In the rows, zero is written as 128.
One hidden turn or mirror swaps the rows below in pairs. Which row is each named row swapped with?
belon: [154 157 111 118 142 131 130 137 100 135 161 145 130 156 116 150 175 137
  94 116 130 157 118 147 119 176 148]
Rovep: [117 107 122 122 128 116 148 121 139 121 122 131 134 148 153 165 118  99
  94 117 136 124 109 119 115 141 112]
karev: [150 154 130 155 145  99 148 151 121 136 128 127 108 176 129 158 137 128
 127 132 112 155 142 115  92 123 139]
lapul: [142 129 152 105 163 167 135 139 121 143 121 146 143 146 119 149 175 133
 130 133 145 142 106 123  77 152 128]
vad: [123 133 155 109 160 174 140 135 123 137 123 163 133 157 122 154 156 116
 119 146 163 153 123 120  67 154 133]
mam: [126 105 120 127 136 125 153 132 140 145 113 132 133 137 140 185 119 110
 102 115 137 125 103 124  98 132 110]
nura: [134 156 123  98 137 125 153 153 103 119 168 152 123 160 130 136 168 140
 109 111 164 132 118 143 128 156 135]
supem: [131 151 127 120 140 119 119 124 137 112 130 137 115 163 117 126 136 131
 105 171 162 127 103 135 123 146  97]
gelak: [147 152  92 106 139 129 143 160  97 114 163 150 134 148 112 130 164 146
 103 104 138 159 103 136 117 146 136]
fom: [146 159 131 154 125 105 152 137 120 143 125 130  97 172 134 153 131 121
 135 139 125 157 141 122  91 140 121]
rotog: [157 142 106 118 157 131 132 166  99 121 160 142 131 156 107 136 161 149
  84 110 131 150 101 153 122 144 136]
dev: [147 139 126 157 157 119 141 131 111 121 140 137 136 128 123 153 145 122
 153  88 151 136  96 117 124 148 132]
Loza: [140 137 120 144 144 104 122 125 106 120 110 141 156 146 123 158 124 127
 134 102 158 133  98 111 138 156 115]
pog: [126  97 119 129 139 119 148 131 129 137 116 127 131 144 150 168 124 107
  89 107 119 124 110 120 110 124 125]
Kipi: [102 143 114 144 134 113 119 168 106 150 107 133 112 128  98 155 141 138
 149 127 138 141 127 125 110 140 149]
mez: [140 129 123 142 114 116 140 121 140 131 141 125 133 178  96 118 141 131
 110 136 163 133 103 133 118 121 155]
legu: [142 157 148 140 122 104 143 129 106 143 125 119 109 172 130 156 133 127
 136 143 121 155 149 123  96 130 114]
Sot: [118 115 122 148 158 149 165 135 117 133 137 171 147 173  96 135 151 107
 121 130 126 127 124 103 108 125 107]
situ: [119 107 113 136 141 123 165 133 132 138 119 135 114 134 135 164 113 102
 104 116 128 117 113 108 117 118 107]
rezu: [109 134 117 131 146 119 115 120 128 111 132 140 100 150 118 114 149 136
 103 162 160 124 105 129 115 158 106]
fad: [141 135 120 124 137 105 129 148 100 112 177 153 141 162 122 137 170 139
  81 116 148 152 127 139 120 122 112]
zegun: [ 81 111 124 116 153 162 107 154 107 111 136 148 125 175 127 160 132 118
 107 122 146 160 132 110 106 118 126]
Gerem: [107 104 125 105 155 167  88 144 105 105 127 148 116 164 116 133 127 130
 118 119 131 154 121 110 124 137 137]
zosi: [135 161 129 148 126 100 159 134 104 157 143 124 113 161 131 147 141 135
 139 127 125 150 147 133 102 139 127]
bami: [ 93 112 132 109 151 162 110 151  99 119 134 151 125 168 115 171 128 143
 105 145 166 140 139 102 117 143 142]
bedif: [112 115 118 107 168 160  88 159 104 113 131 145 114 174 122 135 118 123
 113 126 133 153 119  99 124 130 138]
pepi: [110 138 123 153 145 138 130 166 102 151 123 140 110 111 108 157 147 115
 146 129 126 140 142 143 114 137 142]
Pufi: [134 156 125 140 115  86 146 117 121 138 120 132 121 167 117 141 120 124
 126 130 126 162 137 126 101 137 140]
sas: [105 127 123 126 133 166  83 145  96 140 136 129 116 176 112 144 123 127
 114 138 135 161 109  98 104 140 134]
Menos: [124 108 133 137 161 166 164 144 116 147 142 169 137 167  95 140 141 108
 122 132 124 128 131 113 105 129 109]
dozu: [ 96 108 126 120 162 150  89 143  96 137 133 150 115 177 132 167 137 127
 113 120 151 139 124 108  95 145 147]
vagor: [145 148 113 113 148 125 132 158 103 107 159 150 134 152  96 134 167 157
 101 110 131 150 107 152 119 152 127]
Totu: [137  95 124 130 136 129 157 137 124 132 121 156 138 120 124 176 124 103
 116 114 126 131 130 126  90 122 111]
fof: [159 154 134 155 126 109 156 135 117 147 122 119 117 170 120 161 135 134
 122 130 125 159 132 114  95 123 140]
zet: [122 153 130 116 140 125 136 113 138 118 137 135 100 145 115 108 143 129
 100 157 162 131 113 138 110 144 107]
tak: [155 139 124 149 155 109 138 152 101 131 119 152 142 134 111 160 155 121
 146  96 138 139 111 106 114 155 103]
zerol: [124 150 115 115 150 121 138 128 135  99 126 137 110 149 114 118 141 137
 102 159 156 124 106 139 122 145  96]
gub: [146 158 140 150 132 118 153 152 121 135 135 136 110 167 123 172 142 122
 126 143 114 161 147 128  83 138 144]
kazu: [108 121 125 122 172 158  77 147 122 121 129 138 118 150 111 158 133 140
 111 113 157 136 123 104 121 125 139]
Guref: [105 122 101 105 150 165  89 153  97 115 130 142 123 162 113 145 118 139
 109 134 133 155 131 101 117 127 128]
dilo: [125 108 132 142 162 151 174 136 119 145 142 174 141 170  97 139 152 108
 114 136 128 130 135 118 109 126 108]
terod: [144 156 111 120 145 138 133 160 107 127 182 146 132 144 117 137 153 133
 106 110 138 131  80 142 114 142 102]
fofo: [136 123 120 132 116 122 134 117 146 137 133 128 136 178 106 121 142 128
 118 139 160 133 114 127 118 112 158]
mulo: [143 122 153 106 157 168 146 134 117 134 120 149 129 148 104 154 165 120
 111 147 157 156 110 109  70 152 119]
Lufos: [127 149 124 117 129 117 130 129 134 113 131 146 114 154 113 119 148 126
  87 163 172 118 115 144 112 156 111]
vosen: [129 169 113 130 131 133 122 156  94 114 161 147 127 144 130 132 165 152
  99 104 136 147 107 152 115 151 121]
vebaf: [120  90 117 129 132 113 140 132 119 132 122 133 135 133 132 184 116 115
 115 116 149 125 110 102 100 128 116]
Biz: [114 104 124 125 132 110 165 128 126 126 130 133 128 129 137 181 126 108
 109 117 141 132  97 123  89 125 115]
Leme: [109 129 129 154 143 127 112 148 101 155 106 117 122 132  95 160 139 124
 131 130 124 128 136 124 136 149 125]
Fuv: [138 120 143 111 153 176 141 138 110 127 110 140 125 150 117 149 166 129
 121 143 144 167 109 117  77 151 144]
Nolog: [ 84 118 135  95 150 145 103 152 111 133 144 153 136 176 125 148 143 119
 113 117 135 164 131 108 109 110 142]
lupod: [143 152 116 125 154 126 129 155  94 134 155 151 117 150 112 128 184 134
  99  92 138 152 113 135 132 164 128]
kive: [143 154 119 109 122 111 136 161 106 114 162 138 135 169 123 142 175 137
  95 108 145 147 118 152 120 131 120]
Bameb: [138 129 122 141 111 133 135 120 138 135 133 122 141 167  97 121 154 129
 121 131 151 132 116 136 113 107 161]
fer: [110 119 112 104 164 151  88 138 123 103 145 156 111 157 127 165 122 115
 119 131 141 130 124  99 129 145 132]
govob: [145 126 119 147 147 131 132 131  93 130 118 148 150 125 137 150 127 139
 136  95 155 131 115 122 125 151  99]
ruv: [141 155 117 115 146 110 126 149 105 134 170 148 120 169 132 147 168 141
  99 106 148 115 117 158 119 155 118]
tovi: [131 122 146 115 158 176 149 141 118 141 127 151 124 145 122 155 168 111
 122 150 146 161 100 132  75 155 138]
voped: [ 97 127 126 110 142 162  82 166 100 112 126 152 128 162 123 158 136 130
 113 121 136 141 112  88 101 137 125]
Gom: [ 98 127 120 157 139 132 101 132 117 146 106 116 118 119 116 146 128 133
 133 120 136 144 131 137 126 139 142]

Swapped with lapul: rezu
Swapped with kive: zegun
Swapped with fad: Nolog
Swapped with Pufi: Totu

One hidden turn or mirror swaps the rows below in pairs. Which row is each named row swapped with?
daf: [128 162 133 130 166 124  90 155 137 124 111 117 127 109 102 153 117]
magos: [108 115 119 150 137 146 126 111 153 104  95 141 153 108 129 146 121]
nit: [131 181  80 101 146 121 106 151 159 111  79 123 113 110 129 116 119]
nur: [121 142  91 118 187 106 103 130 119 116  84 134 123 115 121 116 135]
Bobe: [112 136 126 138 159 127  87 160 129 119 114 118 126 101  99 126 128]
Diz: [132 169  98 115 167 115 136 106 163 121 102 124 135 122 139  84 131]
pozan: [101 145 121 120 153 159 126 137 126 113  76 150 127 107 154 162 129]
zol: [120 169 141 121 135 160 141 157 157 139 105 119 119 101 150 108 138]
vabi: [114 142 104 122 130 176 107 122 167 112  90 132 100 118 158 117 136]
vepif: [104 152 128 143 149 136  94 164 126 118 112 118 139 101 111 140 124]
mori: [115 148 121 138 166 116  90 160 140 124 108 107 128 109 102 142 118]
Gim: [111 118 117 140 143 143 128 114 157  99  93 144 146 118 108 150 109]
bab: [107 158 149 132 146 163 126 146 165 123  96 135 101 122 150 105 137]
poza: [115 150 113 133 144 136  93 159 127 126 124 112 121 117 107 147 133]
bom: [114 133 118 149 157 123 125 105 154  93  95 143 150 116 107 135 116]
Tad: [103 162 134 122 141 169 134 160 149 131 100 125 104 108 159 114 137]
nale: [105 118 123 156 144 134 124 113 162 109  91 135 150 112 122 151 118]
rom: [111 141 106 118 137 175 104 117 162 117  93 132  97 124 161 121 133]
Nosa: [110 147 144 129 158 153 128 126 143 127  77 137 142 117 164 155 122]
mikel: [128 171  97 108 153 129 145 110 166 123  98 131 134 115 142  84 125]
Nen: [109 163 134 125 139 165 142 158 158 138  81 124 111 102 146 110 143]
pul: [132 159  94 111 169 121 134 110 165 126 108 114 126 133 138  90 128]
nilaz: [128 146 115 126 189 104 100 135 126 133  78 120 131 117 129 104 140]
Duf: [117 117 121 151 144 133 115 103 153 117  95 146 154 105 121 140 130]
sukor: [113 172 144 129 144 166 136 153 148 129  94 127 112 103 149 113 149]
regu: [124 173  96 113 149 108 128 126 169 132  94 120 140 118 142  85 121]
Saka: [114 133 121 136 145 134 130 110 156  98  98 144 157 110 116 153 105]
paman: [128 158  93 112 164 114 145 118 164 117  94 126 125 123 133  87 126]
Rolof: [114 138 110 129 153 129  90 165 130 120 110 116 134 109  93 131 121]
roda: [108 143 139 132 158 147 126 125 137 111  79 152 134 108 156 164 128]
mogo: [115 148 141 126 155 151 130 121 127 118  90 141 131 110 153 168 117]
gupak: [126 154 118 132 167 119  93 159 131 114 105 109 129 107  91 134 117]
memu: [136 176  82 104 145 129 108 139 166 117  74 119 110 105 123 102 122]
toba: [132 169  82 107 145 123 106 139 165 127  63 125 108 100 126 106 124]
banis: [133 140 108 134 180 101 105 129 118 131  89 130 127  98 116 112 135]
gegib: [138 153 115 119 164 118 143 108 170 123 108 124 124 126 132  83 131]
Remol: [136 182  91 104 141 131 112 159 163 121  72 120 104 106 130 115 126]
zisa: [125 148 104 128 185  95  93 136 122 124  94 130 132 109 126 119 137]
mozo: [106 131 104 130 131 165 111 124 164 105  86 149 101 119 156 111 143]
Vegeb: [119 173 136 119 146 170 128 151 155 129 102 128 101 107 148  96 141]
feras: [122 135  95 126 134 163 115 115 167 110  95 138 102 125 159 108 144]
kamon: [120 132 107 144 136 126 136 109 160 105  85 148 140 113 102 147 125]

Swapped with zol: gegib
Swapped with nilaz: Nosa
Swapped with Vegeb: mikel
Swapped with Remol: feras

